In the data rows, zero lies at 4.5, halfway between 4 and 5.
Here is a table of points, one per row:
[3 1 5 6 2 4 7 5 5 2 9 4 4 7 4 5 5 4 5 5 5 4 4 6 4 7 5 4 7 3 5 3 4 8 4 5 6
 6 7 2 3 5 5 5 4 4 6 7 5 4 6 3 0 7 8 4 5 4 4 5 4 6 4 5]
[5 4 5 4 7 3 2 5 5 2 6 2 5 3 3 6 4 4 6 7 6 3 4 5 2 3 2 3 4 3 4 6 7 4 4 4 5
 5 6 6 6 8 4 5 4 8 4 5 4 2 4 2 7 5 3 1 9 5 6 3 3 7 4 5]
[4 6 6 7 6 4 4 3 5 6 6 6 3 4 4 4 5 5 3 1 5 5 7 6 4 4 4 2 7 4 9 8 5 2 4 2 4
 6 3 5 4 5 7 6 3 6 3 6 6 7 5 6 5 7 5 9 3 9 4 6 5 3 5 4]
[6 7 5 5 3 6 6 3 5 5 8 5 3 4 5 4 5 4 1 8 5 3 5 4 4 4 3 1 7 6 1 5 3 5 4 6 6
 4 5 3 6 4 4 7 1 4 4 4 7 2 5 6 5 2 2 6 1 2 5 4 3 4 3 6]
[3 4 5 3 5 9 4 6 4 7 4 3 0 7 8 4 3 3 5 5 4 6 2 4 3 5 4 6 4 3 3 6 5 3 4 1 4
 5 5 2 3 2 4 3 4 5 4 5 4 6 2 3 5 4 4 3 3 6 5 2 6 2 5 4]
[2 5 3 5 7 0 5 2 4 4 5 6 7 4 8 4 1 4 6 2 4 4 7 5 4 3 5 3 3 3 3 4 1 6 3 6 5
 9 5 4 4 3 4 4 4 7 4 4 9 6 4 3 6 4 5 6 6 7 7 5 5 3 5 6]
[3 3 3 3 6 2 5 2 7 4 3 6 2 6 5 6 5 4 4 5 3 6 5 5 7 4 7 3 3 6 7 2 2 4 5 4 2
 5 5 5 2 4 6 3 4 5 9 9 5 5 6 4 6 5 0 4 8 8 6 8 3 3 5 4]
[6 2 4 3 4 4 5 3 4 3 7 5 7 5 4 6 0 9 3 4 2 5 2 4 7 7 3 6 6 7 4 5 6 7 6 4 6
 4 4 4 6 4 4 3 4 2 4 5 4 7 3 4 6 4 2 3 5 6 2 6 5 4 5 5]
[5 6 2 2 5 5 4 4 4 6 5 5 5 3 2 3 5 2 7 3 5 0 2 5 5 3 3 3 4 5 1 2 4 3 3 5 3
 5 1 5 5 4 5 5 7 4 2 7 7 7 6 5 5 7 5 5 5 5 2 3 4 5 5 3]
[1 3 4 5 4 4 4 5 5 3 3 0 7 6 5 6 6 4 6 7 5 5 5 5 5 4 6 6 8 9 6 5 6 4 3 6 5
 7 4 6 4 5 5 3 7 5 3 6 7 3 6 3 3 5 2 8 1 3 5 4 4 5 1 4]
[4 9 5 3 3 1 5 6 4 6 4 4 6 6 3 4 6 3 4 4 2 6 4 4 5 5 4 5 5 3 2 6 6 4 5 6 6
 5 5 6 3 5 3 4 5 4 7 4 3 5 4 2 2 4 7 3 3 5 4 8 5 3 5 5]
[5 4 5 4 5 5 2 7 4 4 4 9 5 5 5 5 6 4 6 5 2 7 6 7 5 6 7 5 6 6 2 5 4 4 4 2 1
 2 6 5 7 4 3 5 4 6 3 5 4 6 6 3 6 3 6 5 5 5 7 3 4 4 4 4]
[6 6 3 7 4 4 2 5 5 4 5 5 4 6 6 5 4 5 6 6 3 4 6 3 4 4 3 4 4 7 1 3 4 1 4 5 5
 2 5 1 4 2 4 8 7 2 2 2 3 4 5 6 3 4 3 3 7 7 6 6 5 9 1 4]
[6 4 6 3 5 6 4 5 6 3 4 6 4 8 5 3 4 5 5 4 8 2 5 5 6 5 3 4 7 4 3 6 4 7 2 9 3
 2 5 4 4 0 6 3 6 8 7 4 2 4 2 6 5 4 6 5 5 5 4 4 6 3 5 4]
[5 6 0 4 4 3 5 5 9 4 5 5 5 2 5 5 5 4 2 9 6 7 5 5 5 5 6 7 5 2 5 5 4 4 5 5 4
 5 2 3 3 5 7 3 4 5 4 4 3 3 3 4 6 7 4 4 3 2 5 5 5 6 5 6]
[5 3 5 3 3 4 5 4 5 3 0 7 4 4 3 6 4 6 6 5 4 2 9 4 5 2 4 5 5 1 2 6 3 4 3 1 5
 3 5 2 4 3 3 3 3 3 4 8 6 3 5 5 2 5 2 2 5 5 2 4 7 6 7 1]
[4 5 2 5 4 4 8 5 6 5 3 4 5 6 6 3 5 4 4 4 6 5 2 4 3 6 4 3 6 5 6 7 4 5 6 5 5
 7 4 9 9 4 4 6 3 3 5 5 5 5 5 7 4 5 5 4 6 3 4 4 6 7 6 5]
[3 3 4 7 6 5 4 3 4 5 3 4 5 4 6 8 5 3 3 8 7 3 5 4 4 3 9 2 4 5 6 6 6 7 5 5 8
 2 4 4 5 4 6 4 5 3 5 3 4 4 5 3 5 5 9 3 7 4 5 4 4 0 5 4]
[1 7 3 8 6 7 7 3 4 4 2 2 3 5 3 1 3 6 5 4 7 4 3 4 6 7 7 6 5 4 2 3 4 7 5 3 2
 3 7 4 6 7 7 5 5 3 3 5 3 7 5 6 6 4 5 6 4 5 4 5 1 5 4 3]
[7 4 5 4 3 5 5 3 6 3 6 3 3 6 4 6 2 4 4 3 5 6 5 2 4 0 5 7 5 1 4 3 7 5 3 4 6
 7 4 6 5 6 5 6 4 5 3 5 5 7 6 6 4 3 7 5 5 4 5 7 4 5 3 3]
[4 6 5 3 6 5 6 7 1 4 6 7 2 4 4 3 4 5 3 3 5 5 6 4 7 4 3 5 3 3 5 6 5 2 5 6 5
 5 3 5 5 7 5 3 8 1 5 8 3 3 3 7 5 4 6 5 3 3 8 2 3 4 2 7]
[6 8 6 5 6 4 4 4 5 0 6 4 4 4 9 4 5 3 4 4 3 4 4 4 2 4 1 5 0 5 5 2 5 5 7 7 3
 4 4 6 5 6 4 4 2 2 3 5 5 5 2 5 5 4 6 6 4 3 3 4 5 3 2 1]
[1 3 6 4 3 3 5 7 6 3 4 8 3 4 3 6 5 5 5 1 6 4 4 3 5 4 5 5 3 3 5 5 6 4 4 7 6
 2 3 4 2 5 2 6 4 6 4 1 3 4 6 1 4 3 2 3 1 2 2 4 3 4 5 9]
[8 2 4 5 6 4 6 5 5 9 4 6 5 7 3 3 3 5 5 4 4 1 5 3 5 2 4 1 4 6 5 2 3 5 8 2 2
 4 5 5 5 5 3 4 4 7 1 6 4 3 4 2 3 4 5 7 4 8 7 6 5 4 7 5]
[5 6 7 1 7 6 3 6 5 6 6 5 7 3 4 6 5 4 6 4 4 5 3 4 7 6 4 4 6 3 9 5 4 6 3 4 8
 2 4 4 2 7 6 4 3 4 4 3 5 1 1 4 3 1 3 2 5 3 5 4 7 6 4 4]
[6 3 6 5 2 3 4 5 5 6 5 2 5 1 4 5 3 3 3 3 4 4 6 5 2 5 7 5 3 6 4 3 1 4 4 4 3
 5 6 5 6 4 6 5 5 5 5 5 0 5 1 6 3 2 3 5 7 4 3 2 4 2 3 4]
[6 2 4 5 5 7 6 4 2 2 2 4 7 4 5 4 5 5 5 7 3 5 5 5 4 3 5 5 6 4 5 5 2 3 7 5 5
 7 5 5 3 6 6 7 6 6 8 3 4 5 6 5 6 6 5 0 0 5 3 5 6 3 6 4]
[9 5 5 4 4 5 1 2 3 5 6 2 5 5 3 2 5 6 3 5 8 6 4 2 5 7 6 4 0 3 6 7 1 4 5 4 4
 6 4 6 4 5 4 3 5 4 3 4 5 6 9 5 4 6 5 6 2 2 3 3 3 4 4 4]
[5 1 2 8 4 4 6 2 3 7 4 6 5 0 5 5 9 3 3 3 5 6 2 4 6 4 3 8 6 7 4 5 5 5 4 4 5
 5 7 5 3 6 5 3 4 6 5 4 3 4 7 4 3 5 4 6 5 5 4 4 4 5 4 2]
[4 6 7 3 4 7 5 6 4 8 3 4 4 1 4 7 5 9 6 9 3 5 4 3 4 6 3 4 4 3 6 3 6 5 4 6 4
 6 4 4 4 3 5 5 4 5 7 1 4 6 3 3 2 4 4 5 5 4 6 3 3 6 5 7]
[5 4 5 0 4 5 7 7 2 3 3 2 2 6 4 5 7 4 3 0 6 7 7 2 4 7 6 3 5 6 5 4 7 5 7 5 3
 6 4 3 3 5 3 7 6 4 5 0 6 4 3 3 7 5 5 5 6 3 5 3 6 6 3 4]
[4 4 9 6 4 3 3 4 4 4 2 2 5 5 4 4 7 5 2 4 5 6 4 7 7 5 3 6 3 3 4 1 3 4 4 4 5
 2 2 4 4 5 4 4 5 3 5 4 5 6 3 4 7 5 7 4 4 1 4 5 6 5 3 9]
[6 5 4 7 3 6 3 5 4 5 4 5 6 7 3 5 5 3 3 4 3 3 4 5 1 5 6 6 4 4 5 5 5 5 4 5 3
 3 5 6 7 4 7 2 5 6 5 3 9 2 3 6 3 6 3 3 5 5 5 6 3 3 4 6]
[3 5 8 2 6 5 6 4 6 6 6 5 5 4 6 4 4 5 6 4 4 4 3 9 3 5 5 7 5 7 3 4 5 3 6 2 5
 5 5 4 3 3 4 5 6 4 4 1 2 4 9 7 5 6 4 4 6 3 5 6 4 4 8 5]
[3 3 6 8 5 7 2 5 4 6 6 4 7 1 2 3 4 2 6 5 2 9 3 4 5 3 5 3 1 5 6 6 9 4 3 7 2
 5 6 3 6 3 3 6 4 4 6 6 3 2 3 5 8 3 4 6 3 3 4 8 4 8 9 3]
[3 2 3 3 2 3 1 5 3 5 4 3 1 6 5 2 3 5 7 4 1 4 4 4 3 4 4 5 6 6 9 2 4 3 5 4 7
 0 5 2 6 5 1 4 4 5 7 2 3 4 6 5 5 4 5 4 5 6 4 3 5 5 7 4]
These points spread out most along one direction. Take the direction at right angles to it along which they spread out most. Then take the direction at right angles to both along which they spread out most. Go by this last direction. Where along it does each point below lie, from 0 to 99? The average is 50, and the first point in the table lies past the average. One standard deviation of the points above along it is 16.
[1 3 6 4 3 3 5 7 6 3 4 8 3 4 3 6 5 5 5 1 6 4 4 3 5 4 5 5 3 3 5 5 6 4 4 7 6
 2 3 4 2 5 2 6 4 6 4 1 3 4 6 1 4 3 2 3 1 2 2 4 3 4 5 9] 56
[4 9 5 3 3 1 5 6 4 6 4 4 6 6 3 4 6 3 4 4 2 6 4 4 5 5 4 5 5 3 2 6 6 4 5 6 6
 5 5 6 3 5 3 4 5 4 7 4 3 5 4 2 2 4 7 3 3 5 4 8 5 3 5 5] 54
[9 5 5 4 4 5 1 2 3 5 6 2 5 5 3 2 5 6 3 5 8 6 4 2 5 7 6 4 0 3 6 7 1 4 5 4 4
 6 4 6 4 5 4 3 5 4 3 4 5 6 9 5 4 6 5 6 2 2 3 3 3 4 4 4] 46
[3 1 5 6 2 4 7 5 5 2 9 4 4 7 4 5 5 4 5 5 5 4 4 6 4 7 5 4 7 3 5 3 4 8 4 5 6
 6 7 2 3 5 5 5 4 4 6 7 5 4 6 3 0 7 8 4 5 4 4 5 4 6 4 5] 74
[5 3 5 3 3 4 5 4 5 3 0 7 4 4 3 6 4 6 6 5 4 2 9 4 5 2 4 5 5 1 2 6 3 4 3 1 5
 3 5 2 4 3 3 3 3 3 4 8 6 3 5 5 2 5 2 2 5 5 2 4 7 6 7 1] 45
[4 5 2 5 4 4 8 5 6 5 3 4 5 6 6 3 5 4 4 4 6 5 2 4 3 6 4 3 6 5 6 7 4 5 6 5 5
 7 4 9 9 4 4 6 3 3 5 5 5 5 5 7 4 5 5 4 6 3 4 4 6 7 6 5] 56
[5 6 2 2 5 5 4 4 4 6 5 5 5 3 2 3 5 2 7 3 5 0 2 5 5 3 3 3 4 5 1 2 4 3 3 5 3
 5 1 5 5 4 5 5 7 4 2 7 7 7 6 5 5 7 5 5 5 5 2 3 4 5 5 3] 26
[1 7 3 8 6 7 7 3 4 4 2 2 3 5 3 1 3 6 5 4 7 4 3 4 6 7 7 6 5 4 2 3 4 7 5 3 2
 3 7 4 6 7 7 5 5 3 3 5 3 7 5 6 6 4 5 6 4 5 4 5 1 5 4 3] 47
[5 4 5 4 7 3 2 5 5 2 6 2 5 3 3 6 4 4 6 7 6 3 4 5 2 3 2 3 4 3 4 6 7 4 4 4 5
 5 6 6 6 8 4 5 4 8 4 5 4 2 4 2 7 5 3 1 9 5 6 3 3 7 4 5] 50
[7 4 5 4 3 5 5 3 6 3 6 3 3 6 4 6 2 4 4 3 5 6 5 2 4 0 5 7 5 1 4 3 7 5 3 4 6
 7 4 6 5 6 5 6 4 5 3 5 5 7 6 6 4 3 7 5 5 4 5 7 4 5 3 3] 45
[6 2 4 3 4 4 5 3 4 3 7 5 7 5 4 6 0 9 3 4 2 5 2 4 7 7 3 6 6 7 4 5 6 7 6 4 6
 4 4 4 6 4 4 3 4 2 4 5 4 7 3 4 6 4 2 3 5 6 2 6 5 4 5 5] 51
[6 4 6 3 5 6 4 5 6 3 4 6 4 8 5 3 4 5 5 4 8 2 5 5 6 5 3 4 7 4 3 6 4 7 2 9 3
 2 5 4 4 0 6 3 6 8 7 4 2 4 2 6 5 4 6 5 5 5 4 4 6 3 5 4] 39
